One hidden turn or mirror swaps the rows below in pairs. Which row is each named row swapped with?
rozom: [  5.0  14.6  21.8 -18.7 -22.4   5.7   0.2  -2.3  12.6  -2.6 -20.4 -16.8
  12.5  43.9   7.6   5.5  -6.5  -5.2   3.6]
Zuz: [  6.0  14.9  14.8  -9.1 -21.3  25.3   4.0  -1.7 -12.6  -2.0   2.3 -15.5
  -4.5 -16.7   2.9   7.2 -12.6   4.8   8.6]
lufeg: [ -1.7   5.4  24.4   3.4  12.9  14.9   7.4   0.5  12.9 -14.1  -7.4 -14.1
   3.2 -41.6  12.9   0.9  -0.7  -7.8   4.5]
danin: [  0.4  -5.1  20.4  33.7   1.6 -20.3   7.9  13.7  19.3 -18.6  -5.0 -16.5
   3.2   4.8   1.0   2.3  -0.2  -1.6 -14.0]
zik: [ -0.5   4.3  25.3  -0.2 -17.0  -3.8  -5.7   5.6   1.9   7.4  -0.5  -7.3
  10.1 -14.3  -5.8  42.2   6.1  -1.7  15.5]
mas: [ -2.5  10.2  13.6  11.4 -14.0   3.2 -24.6  -1.7   2.5 -11.1  -0.7 -21.5
  -8.8 -10.9 -14.2 -15.9  10.8   2.5   5.0]
gadek: [ -2.5   8.3   8.6  -8.8  -0.1   3.9  16.9  -1.8  19.1   4.4 -16.5 -21.9
  10.5 -22.5 -24.2   8.0   7.3  -4.9  -7.0]
guf: [  8.4  18.8  11.4  -7.2  26.1  -5.6 -14.8  -4.9  11.6  -6.2  -9.9 -17.1
  13.6  -0.8  26.8  -6.3   0.8  31.3  -3.8]
vob: [ -2.8  21.8  10.6  -7.2  33.7  -4.4 -20.0   4.7   9.7 -32.9 -29.9 -18.4
  13.1  -2.4   9.1  34.6   3.0   1.2   0.8]
pelu: [ -4.5   4.0   7.9  -8.9 -15.8  -4.7 -31.2  -7.9   9.4 -26.6 -28.1 -12.6
  11.1  22.4  14.2  34.2  -6.2   4.3   0.8]
fofan: [ -5.0 -11.7  30.0 -26.0 -12.0  22.6  13.5 -10.4   7.0 -30.0  -1.4 -27.3
   3.4   5.4   2.5  19.8  -3.5   0.6   7.3]
Lano: [  0.5  -7.0  12.3  -1.9 -12.6   3.9   2.2 -12.3  15.9 -19.3 -20.4 -10.0
  -8.8 -25.5   8.8 -14.0  12.1  -6.8   0.3]
vamok: [ -2.5  -3.8   4.5   5.7 -16.9  22.3 -11.3   2.3   6.4 -36.0  14.1 -15.8
  12.9  18.3  10.5   7.9   7.2  -4.0  17.2]
fub: [ 21.2   4.8  17.7  -4.9   0.1  17.5  15.1  17.5   1.5  -5.4 -36.6 -16.0
  10.5  -9.3  17.2  22.5  -6.6  -0.7  13.0]
dev: [ -4.2  11.4  34.2   0.6  15.1 -12.8  14.4  -0.5  16.2 -20.9 -30.2 -24.6
   7.6  22.2 -16.7  -6.1  -2.9  -8.9  -2.7]
nibe: [  1.9   9.1  34.8   3.0  -8.5  -9.0   4.9  -4.8   6.7  -3.4 -17.1 -13.0
  29.9  -7.1  30.6 -14.1 -12.4   2.5   5.8]
pumi: [ -4.2  13.5  -0.6 -23.4  15.5 -32.2  -8.7 -20.3  15.7 -16.4  -8.0 -18.4
  11.4  13.5  -1.2   3.6  11.1   1.4  -2.8]
dipub: [ -0.1   4.6  34.7  -6.0   7.7   7.7  15.1   6.3  14.3 -20.5 -25.9 -23.4
   2.2 -23.0 -16.4  24.9  -5.8 -11.9  -4.9]
Rul: [ -9.7  19.8  15.4 -20.6   9.2  -9.6  -9.1   4.9  21.2  -6.7  -6.2 -24.7
  19.6  12.9  13.4 -21.2   2.9  16.9  -9.8]
dat: [ -2.6  18.2  18.9  -7.1   4.1  -5.8   3.7  -3.4   6.9  -3.7 -10.7 -15.3
   3.6  51.0   9.8  22.6  -2.7  -0.5  -5.2]
bot: [ -2.8  24.5   5.9 -16.9  10.0 -17.2 -12.9  -4.4  10.6 -11.1   1.8 -30.3
  13.7   3.4  32.3  28.8   8.9  12.9  -7.3]
takik: [-12.4  28.6   8.0  -2.9   3.7 -10.6 -10.0 -10.0 -11.3 -15.7  12.9   5.9
   2.8   0.7  -8.0   5.3  -7.5   4.8  21.1]
danuk: [  1.5  22.2  24.3  -4.7  31.1   0.2   0.2   2.3   9.0 -10.5  -9.4  -2.8
 -22.4  22.1  12.3  -1.3  13.1   8.1   6.3]
Lako: [  0.8  23.2  23.4 -17.5  -5.4  24.1   4.8   9.4   3.7 -37.3 -11.5  -0.6
  -6.0   8.6  -7.5   9.2 -19.3 -10.0  16.9]
deni: [  1.0  11.3  12.3  -1.9  30.8  -9.5   5.9   0.0  11.4   5.2  -6.0 -13.8
  -2.4  19.5 -24.9  -1.1  -2.8   2.3   5.1]
lus: [  4.9   2.5  21.3   8.3  -8.8 -10.2  -5.9  -0.6  11.4   2.5   5.1  -9.9
  -6.0 -19.2 -25.4   1.4  -5.8  10.7  -1.4]
movi: [ 17.2   5.1  -4.9  20.2 -12.6   4.3   8.5  12.5  -2.5   8.9 -10.7 -19.9
   7.9  -6.1   0.5   9.8 -10.3  -6.0   0.4]
Gusen: [  0.0   8.3  23.3  -7.7 -25.7   1.3   4.2   2.4   8.8  -0.1  -3.9 -17.5
 -18.3 -26.2   3.8  20.1   3.6  -1.2  -1.0]
Vusa: [ -2.4  31.7  35.7 -31.7   0.2 -19.3  -5.2 -14.0  15.3 -22.5 -15.0 -17.0
  -0.5   8.1  -4.8   6.1   9.8 -10.7  11.3]
nar: [ 21.5   1.8  16.0 -13.6   8.8  36.9  -7.9   9.5   5.6 -23.4 -15.7 -13.7
  14.0   2.5  10.6  -2.5   8.1  -7.8  21.1]
nid: [ -1.5  12.0  29.2   1.3   5.8  -7.0 -12.4  -2.4  14.6 -12.1   3.7 -12.1
  23.0  46.1  11.7  22.0  -1.1  -2.3   1.2]
Negi: [  3.2  -3.8   6.7  29.5  19.2  10.0  -8.3   7.4  21.0  -9.7 -21.4 -10.3
  10.6  -3.1  15.5 -10.7   3.1   5.5  -4.3]
saf: [  6.4  14.8 -10.1  -8.2  25.8  -2.2 -20.8   2.0  14.4  -6.6 -24.0 -23.1
  19.1 -11.6  13.5  12.1  20.7   5.9   9.3]
tafa: [  4.9  18.2  24.2 -11.2 -23.7   7.8 -21.8  -3.0  21.0 -21.1 -17.9   0.9
 -22.9  18.5   0.7  11.0  -2.3  -3.3   7.5]
tazon: [ -9.4  15.0  29.0  -3.2  29.2   7.7   3.2  -2.6  10.0 -30.0  -0.4 -16.1
   6.5   5.7  -6.3  46.4   9.9  -3.6   9.6]
neter: [ -5.1  17.6  11.7   3.8  17.4   2.9  -5.3  -4.7  11.1 -10.5   2.8  -5.0
  27.8   7.5 -10.1  50.1   6.4  -2.5   1.5]
dibi: [  4.2  17.2   4.1   0.0  -7.3   1.4  -7.7   1.6  15.0 -15.0 -14.1  -9.8
  35.1  24.1 -24.2  18.3  -7.6  -9.7 -12.1]
pimid: [  8.8   2.2  16.4  12.2 -18.5  25.8  11.7  14.6  -1.9 -25.1  -6.8  -6.1
 -10.7  13.7  11.3   5.0 -10.0   2.7  11.7]
Riz: [-12.3   5.3  12.3  14.4  21.8   7.8 -14.7   9.2  16.3 -43.7 -20.3  -3.2
  -1.1   4.3   2.9  -4.6   9.0  -2.8  12.4]
gam: [ -2.8  17.0  12.5 -12.9  -0.8 -13.6 -25.7  -1.5   9.9   2.4   5.5 -17.6
  37.4  10.2  23.3  23.5  -9.0   4.2  -0.6]
nebe: [  7.7   2.2  20.0  -7.4  -4.1  -3.3   4.3  -5.5  19.9 -43.4  10.3 -38.7
  18.3  21.0  17.7   5.9  -3.6   7.1  -4.2]
Toteg: [ -0.7 -13.7  18.8  18.2 -12.5  20.1   2.1  14.2   7.6 -23.3   3.2 -11.2
  -7.7   8.6  20.0  10.4   3.1  -6.7  10.1]
nata: [ -0.5  18.4  11.5 -11.0  27.9  13.8  -7.3  -2.7  16.6  15.8   9.3  -2.7
  20.1  13.4  16.9  15.2   8.6  -2.8   5.5]
radi: [  6.3  14.0  32.1   6.2   1.1  -2.3 -17.0  -1.8  13.5 -38.3 -13.3 -25.2
  37.0  20.3  15.5  16.6 -11.4 -15.1   0.7]
Zunu: [ -2.0  33.8   2.5  -8.9  22.0 -32.0 -11.4  -4.4   7.6  -3.8 -20.1 -17.6
  12.7  -0.2  -4.3  20.4 -11.0  -1.9  -2.7]
kab: [  3.1  23.9   7.5 -12.2   5.7   8.6  10.9  -0.3  -5.2  -6.6 -13.7 -19.0
  24.4  -1.2  33.2  30.0   2.4  23.9   0.7]
ruf: [ -6.4  15.1   9.2   3.5 -15.9  -7.0  -2.6   1.0  16.2 -53.3 -13.1 -18.4
  10.8 -18.0  17.8   0.4   5.9  -1.4  -0.3]
tif: [  7.4   7.6  22.6   6.8  -0.9   0.8   8.8  20.8  12.8 -21.3 -48.3 -18.5
   3.3  -3.0  13.2  31.4 -11.4  -0.6   0.5]

tazon swaps with tif
Zuz swaps with gam
Zunu swaps with lufeg
lus swaps with guf
Lano swaps with pumi
deni swaps with Negi
takik swaps with nibe
dipub swaps with vob
neter swaps with fub
mas swaps with Rul

